In the rows, zero is written as 128.
One turn or mirror swaps these rows in pairs. Which row does each one swap with?
The rows were stretched afterwards, more along some directions than others.
Z_963: [170 138 128 169 121  98 128 134 127 130 131 167 145  81 112 137  92 130
 115 141 109 132]
Z_850: [154 135 146 162 112  78 153 135 140 142 158 139 140  75 126 155  98 166
 115 142 152 122]
Z_258: [141 143 140 168 115  94 138 127 140 133 160 142 135  77 122 160 104 151
 123 141 158 131]
Z_438: [144 117 116 142 111 110 129 110 119 125 144 135 136  93 128 145  97 130
 104 130 119 122]
Z_340: [137 116 111 138 101 117 133 113 116 131 140 137 132  90 135 164 108 134
 109 129 128 118]
Z_319: [136 147 141 130 100  84 149 136  99 134 120 140 164  87 133 124 121 147
 106 143 139 120]
Z_801: [134 144 130 135  94  99 142 140 103 114 114 137 158  95 140 131 134 138
 115 129 151 121]
Z_373: [143 117 116 142 116 114 129 114 136 124 139 145 122  99 135 149 102 130
 101 124 133 122]
Z_859: [149 136 126 143 104 101 124 124 116 120 110 154 137  64 108 140 103 134
 116 148 120 143]
Z_457: [144 121 113 135 112 113 126 112 119 126 148 146 125  95 130 156 100 134
 110 126 132 126]
Z_929: [124 139 152 108 121 124 130 131 124 131 115 141 123  76 136 127 110 137
 142 149 147 121]
Z_174: [144 134 129 126 106  93 149 133 106 125 107 146 158  93 148 134 136 150
 110 137 150 120]
Z_670: [139 121 109 138 104 111 126 115 127 128 141 140 128  90 132 153  99 142
 106 131 129 120]
Z_757: [114 134 116 155  98  83 139 127 107 120 135 121 126  80 121 130 114 147
 114 147 141 126]
Z_380: [139 152 135 149 108 105 122 126 116 113 106 155 126  74 104 133  98 131
 140 133 117 129]
Z_795: [116 140 106 150  89  72 150 141 114 130 142 128 137  76 117 138 117 151
 114 146 136 118]
Z_79: [135 141 123 131  97  84 152 140 112 136 116 140 156  81 141 133 131 155
  94 139 148 123]
Z_994: [165 139 131 161 127  90 139 131 124 138 120 160 141  81 114 155  96 143
 126 147 113 120]
Z_37: [136 135 154 113 121 123 137 129 123 130 112 137 132  79 144 124 107 130
 143 151 141 111]
Z_227: [167 142 134 157 122  95 131 128 115 132 126 162 153  73 112 152  91 130
 119 144 109 118]
Z_482: [144 116 121 144 108 114 133 111 121 128 144 137 129  85 134 142  98 135
 114 124 110 123]
Z_68: [136 135 130 127 116  92 149 132 105 127 113 130 149  89 142 128 137 140
 109 135 145 120]
Z_359: [146 122 134 162 103  94 157 124 146 121 143 147 137  77 142 165 116 152
 121 131 153 120]
Z_171: [124 142 157 112 121 122 128 128 115 129 115 131 128  74 133 124  95 125
 147 143 139 110]
Z_553: [144 115 122 140 107 110 133 115 119 124 141 139 127  92 134 151  95 133
 114 122 128 123]
Z_343: [154 117 120 135 122 101 133 108 130 121 143 142 134  92 131 145  90 140
 105 131 131 122]
Z_475: [132 147 133 127 110  97 140 135 103 132 112 134 157  88 134 120 132 152
 110 143 155 119]
Z_137: [115 143 108 154 110  78 148 130 117 130 133 129 131  75 123 132 116 146
 132 150 135 114]
Z_10: [142 133 144 134 119 116 126 114 127 101 120 146 134 105 126 130 122 147
 133 119 153 141]
Z_638: [159 130 154 139 101 112 140 125 132 107 117 153 138  98 128 148 119 136
 125 118 148 138]
Z_370: [136 138 150 132  97 104 143 125 119 112 110 141 137  93 134 131 128 140
 119 114 153 134]
Z_267: [146 125 158 125 112 105 142 120 118 114 105 136 147  85 126 126 132 138
 114 130 159 142]
Z_747: [134 138 139 123 114  92 151 138 119 138 110 139 155  92 141 115 135 143
 100 142 146 126]
Z_169: [131 138 155 114 119 121 136 132 126 135 114 148 116  80 139 125 103 121
 137 150 136 112]
Z_665: [122 142 112 161  95  73 146 126 112 124 145 130 136  82 127 128 111 147
 117 144 140 119]
Z_773: [132 136 152 112 129 119 134 126 120 129 111 135 131  77 147 129  99 134
 145 154 136 110]
Z_573: [173 136 126 163 111  95 139 132 118 139 131 166 146  74 111 152  96 135
 113 142 112 123]
Z_791: [118 138 145 110 117 128 131 125 116 123 112 124 130  77 143 112 115 134
 144 140 135 110]
Z_96: [151 116 124 138 126 117 127 108 127 131 144 142 128  94 129 145  99 131
 109 129 122 125]
Z_633: [143 136 154 111 114 112 138 128 121 123 122 144 133  72 136 125  93 121
 137 148 135 114]
Z_229: [107 134 107 139  92  74 163 134 116 144 136 137 125  84 135 146 137 156
 114 155 148 128]
Z_499: [170 140 142 169 123  90 136 133 118 129 126 160 147  74 104 139  92 134
 123 141 118 123]
Z_94: [133 131 155 143 109  80 164 135 136 153 148 128 144  74 145 147 117 152
 113 136 155 121]
Z_881: [146 112 117 141 109 111 136 113 119 116 139 137 136  93 138 152  99 121
 110 123 119 122]
Z_339: [144 134 150 149 110  82 169 132 150 145 139 134 140  70 142 148 113 146
 117 139 154 114]
Z_923: [103 140 119 141  98  72 150 121 111 139 143 128 136  74 132 141 116 162
 111 157 133 117]
Z_911: [133 142 135 132 116  92 147 132 105 126 121 133 161  95 131 129 125 137
 107 134 142 119]
Z_660: [170 142 121 161 116  95 138 136 120 130 125 171 143  79 128 154  95 144
 128 150 118 124]
Z_855: [141 142 118 147  97  96 128 121 127 107 124 148 132  75 107 151 101 145
 125 147 116 133]
Z_819: [173 136 125 159 118 100 137 137 123 127 121 163 138  70 129 153 102 132
 125 140 119 123]
Z_889: [125 138 152 117 120 125 129 123 107 133 119 134 129  81 136 134 108 136
 149 152 143 109]
Z_151: [146 122 146 149 105  95 165 136 151 140 130 136 128  65 141 159 114 143
 114 139 153 123]
Z_697: [140 118 114 142 109 109 125 112 119 126 150 145 125  91 121 150  98 137
 105 127 120 134]
Z_600: [129 138 140 106 114 127 131 129 116 129 116 142 127  79 145 121 113 127
 138 149 137 115]
Z_46: [132 135 164 116 118 119 134 126 118 131 121 136 128  81 129 125 103 125
 144 143 141 110]
Z_905: [171 138 126 167 121  95 134 132 128 126 122 163 153  81 111 149  95 140
 119 138 120 120]
Z_120: [124 151 124 134 108 106 117 124 111 110 102 143 130  87 102 130 109 135
 135 143 122 129]
Z_236: [128 147 127 125 100 110 125 125 119 121 117 154 126  77 112 137 106 130
 131 141 110 136]
Z_81: [121 137 106 164 102  80 137 133 114 128 144 134 133  76 122 139 107 147
 127 142 131 123]
Z_83: [144 134 144 154 100  81 165 130 136 141 157 135 142  76 150 152 115 154
 112 134 155 124]
Z_559: [142 127 147 133 102 100 148 120 133  99 115 135 140  99 129 138 135 150
 126 128 159 133]
Z_753: [132 142 151 109 125 122 130 130 118 133 120 145 121  79 135 134 102 129
 149 150 144 114]

Z_457 pairs with Z_753
Z_370 pairs with Z_380
Z_79 pairs with Z_499
Z_319 pairs with Z_905
Z_174 pairs with Z_227
Z_929 pairs with Z_697

